(in the rows, 128 means zero)
Turns in one plane each, and the order they were made in; the first pair answered:
P:
[108 124 111 143 125 125 136 127 119 127 125 139 146 125 160 109 133 143
 134 135 123 145 132 133 156 144 134 107 169 127 146 157 124  93 118] |-> [110 135 119 143 122 129 135 127 125 132 121 149 134 138 157 110 134 146
 130 133 110 150 145 122 147 142 127 110 180 125 143 161 128 106 125]
[110 113 115 109 136 101  96  92 145 116 130 131  89 133  60 140 129 106
 101 131 101  70 132 167 111 148 157 162  78  92 115 130 123 168 121] |-> [ 99 106 105 115 142  90  97  94 139 119 132 124 101 139  66 137 137 108
 105 132 103  74 129 168 119 156 153 156  66  97 127 127 123 150 118]
[134 150 124 139 121 149 120 143 131 115 116 112 132 134 165 119  90 137
 110 150 163 125 134 118 122 122 155 101 118 117 124 124 148 133 155] |-> [133 144 126 144 119 142 126 153 121 110 116 114 135 128 169 116 100 140
 110 149 162 124 138 122 120 134 146 101 108 121 119 112 142 125 160]
G:
[133 144 121 141 138 119 134 132 132 123 112 159 105 129 103 122 125 134
 147 124 106 102 142 138 126 130 111 133 142 100 131 148 134 128 123] |-> [146 157 124 148 132 139 142 137 138 129 132 157 121 124 122 115 108 133
 139 126 128 114 137 122 146 113 101 127 159 108 130 144 144 134 130]
[118 145 141 118 136 131 121 172 131 136 124 201  97 120 124 124 147 111
 140 126 125 142 133 132 117  69  98 157 211 151 123 170 162 165 172] |-> [109 122 147 129 119 136 152 157 148 142 153 167 112 126 146 128 146 104
 158 101 133 173 108 109 139  44 111 174 193 164  94 150 182 133 160]
[138  98  98 129  96 112 103 109 119 111 132  81 175 126 126 124 128  88
  95 130 171 136 124 158 159 128 164 113  71 128 141 114 102  87 109] |-> [125  99 100 118 107 101  79 116 102 106 108 103 161 129 103 130 137  96
  92 147 146 111 133 175 143 153 159 111  85 123 159 128  84 113 119]
[118 162 104 165 129 127 138 164 105 121 152 127 168 126 164 107  98 125
 109 162 179 126 105 132 164 124 117  95 136 118 145 130 123  98 134] |-> [111 135 103 162 138 110 150 151 107 115 150 103 163 125 158 119 117 122
 125 132 162 148  96 132 169 124 145 105  95 125 124 116 113  60 112]
X:
[117 123 138 138 123 137 163 138 169 122 136 181 123 142 133  85  94 130
 158 144 168 169 136 130 191 101  84 127 142 134 111 103 167  68 126] |-> [104 130 124 134 128 124 153 134 170 127 127 191 119 137 112  88 100 127
 159 142 160 140 131 154 196 107  81 116 114 132 110 112 154  65 111]
[ 98 122 134 134 127 110 145 140 112 122  90 148 144 117 127 116 174 152
 146 117 110 132 143 149 121 151 109 118 129 107 157 136  78 117 141] |-> [122 126 142 129 119 132 151 132 123 125 100 143 144 125 144 119 173 149
 152 115 117 147 148 122 113 136 109 119 157 113 157 136  82 117 147]
[155 137 142 132 138 146 148 133 141 111 125 123 139 123 191 129 115 149
 142 142 186 151 153 110  91  89 122 104 171 123 136 171 134 122 141] |-> [147 122 124 153 137 133 152 125 152 117 150 108 146 122 195 123  92 127
 127 136 205 136 123 132 131  77 128  98 126 125 125 167 137 101 117]
Now pairs of rows:
Each pair is 2 to 3 turns apart.
[126 125 106  98 112 117 100 131 131 119 114 132 104 130  94 136 143 120
 120 125  95 116 128 153 109 116 124 145 123 123 119 152 124 152 158] |-> [130 115 110 113 109 122 121 126 154 125 145 109 114 132 118 147 142 123
 131  96 114 149 100 139 122  97 142 154 104 135  98 131 134 122 138]	G, G, G
[174 112 172 117 113 142 102 112 137 123 153 102 148 135 128 120  83 110
  86 160 154  68 143 113  94 122 142 139 128 142 100 142 155 203 164] |-> [154  86 176 102 125 109  95  98 129 119 124  93 133 136  98 136 113 118
 103 146 113  69 142 141  88 160 173 151  84 146  94 132 133 178 156]	G, G, G
[128 125 104 165  88 130 116  99 206 150 140 130  94  97 119 122 104 121
 137  87 101 124  79  80 140  99 101 162 161  94  70  67 178  96 122] |-> [132 112 116 128 105 118 101  98 182 144  98 140  78 112  98 141 148 143
 160  90  46 130 108  87  99 140 110 171 177 100  80  72 150 109 137]	G, X, X
[144 127 105 139 125 140  99 132 118 114 142 107 162 133 139 116  81 104
  93 159 176  82 114 140 136 122 136  91 103 125 144 131 134 148 154] |-> [128  97 113 131 129 119 103 110 123 111 133  79 150 140 130 133 106  97
 111 135 152  96  99 146 139 138 167 107  57 129 127 118 120 118 125]	G, G
[143  93 134 166  96 128 152 117 108 127 136 148 155 141 157  81 148 133
 132 129 180 126 108 132 174 116 134 107 124 136  92 129 120 102  98] |-> [122  86 137 140 117  95 130 120  97 120  94 174 129 148 133  92 184 142
 151 125 124 104 125 151 146 159 137 125 116 127 112 144  88 110  92]	G, X
[118 134 140 113 125 146 199 147 107 112 122 148 116 135 197 111 155 178
 178  91 102 187  63 114 107 126 161 127 179 167 129 109 138  65 115] |-> [ 86 130 117 102 151 101 181 140  87 104  96 147 101 136 153 106 173 169
 172 102  74 136  71 172 110 168 169 127 120 152 129 119 100  71  94]	X, G
[113 142  99 155 140 137 137 159 120 168 169 145 187 119 126 114  76 103
  78 137 109  77 110 129 153  87 118  61 126 116  94 146 131 117 121] |-> [ 92 104 103 130 144 105 129 139 118 170 135 121 172 126 102 129 119 102
  96 101  66  82 100 158 149 113 155  77  75 111  77 131 105  92  93]	G, G
[130 142 122 151 120 166 154  94 156  91 223  79 108  93 118 108 116 126
 112  91 157 135 117 126 171  55 126 118 101 106  58 119 141 141  92] |-> [106 152 103 133 139 126 124 103 129  73 180 112  73  87  60 107 137 126
 108 117 123  69 126 179 168  95 119 107  83  88  79 139 115 170  88]	X, G
[111  84 130 143 137 119 148 161 115 145 148 100 209 139 209 144 142 128
 143 162 182 151 115 113 148 127 155  91 104 107 146 119  76  79 156] |-> [114 109 118 128 146 121 124 180  98 134 120 139 203 139 194 134 130 133
 130 192 172 121 145 120 128 140 118  76 141 104 174 148  69 126 174]	G, G, G
[149 161 121 110 143 140 124 117 126 130 111 151 117 141 100 101 144 127
 104  96  82 121 128 144 111 153 121 136 154 115 106 155 131 161 110] |-> [146 136 129 112 132 140 134 108 139 138 122 119 120 134 112 112 144 130
 118  67  80 148 103 134 128 148 141 154 121 123  84 133 136 132 105]	G, G, G
[158 129 133 142  82 122  97 125 145 113 125 145 159 129 137 149 184 171
 145 121 142 176 142  97 141 135 123 146 173 151 135 155 164 141 134] |-> [136 118 111 140  97  90  81 123 124  99  99 147 149 128 101 145 196 163
 144 127 112 134 143 144 137 170 138 149 129 142 140 158 135 145 128]	X, G, G
[149 105 146  87 147 136 135 135 116  89 103 130 107 160 136 141 133 209
 158 169  76 158 163 123  96 159 119 129 157 166 169 149  62 138 160] |-> [149  84 150 107 126 141 166 111 141 102 129  97 119 157 169 150 130 204
 174 129  95 210 133  98 116 126 143 138 140 167 135 124  84  88 134]	G, G, G
[100 127 125 140 113 124 141 117 138 121 147  93 145 105 142 142 137 140
 146  89 146 164  86 110 158 106 137 139 100 107 115 128 135  72  68] |-> [115 154 130 109 134 122 108 134 110 109  88 159 112 112 109 139 169 158
 148 129  86 126 145 132  98 152 104 125 163  98 157 162 104 143 109]	X, G, X
[110 123  98 164 129  62 166  88 131 104 125 168 104 131 117 146 170 151
 163  86  95 119  55 198 167 215 184 162 110 132  99 132 135 111 119] |-> [157 118 145 148 112 119 181 103 145 105 142 151 116 148 180 165 169 176
 179  72 104 187  78 116 126 201 189 174 194 159 104 132 157 123 147]	X, X, X
[142 186 109 149 113 132 159 185 105 154 144 147 186 122 199 141  81 139
  95 140 214 157 134 126 151 107  88 112 212 162 154 122 123 160 158] |-> [ 90 189  72 148 143  75 130 178  87 141 101 177 152 111 130 130  98 127
  91 158 179  86 133 203 168 137  75 111 157 131 161 135  94 162 144]	X, X, X
[173  96 118 109 138 157 105 129 178 115 143  53  94 119  90 107 160  69
 120  94 130  99 104 144 101 137 193 159  40 150  46 108 115  97 137] |-> [198  98 139  76 142 181  89 135 174 108 116  89  80 131 100 124 182  90
 129  99  92 124 155 113  42 158 189 165 118 163  75 128 107 137 167]	X, X, X
[140  97 168 112  84 155 113 120 132 101 125 108 154 128 165 163 131 162
 155 120 146 157 142  80 111 168 173 155 126 181 118 120 119 112 146] |-> [102 102 130 109 107 106  88 128 100  91 104 140 139 114 102 147 131 145
 137 149 132  76 133 163 135 197 169 133  72 158 134 130  92 123 134]	X, X, G
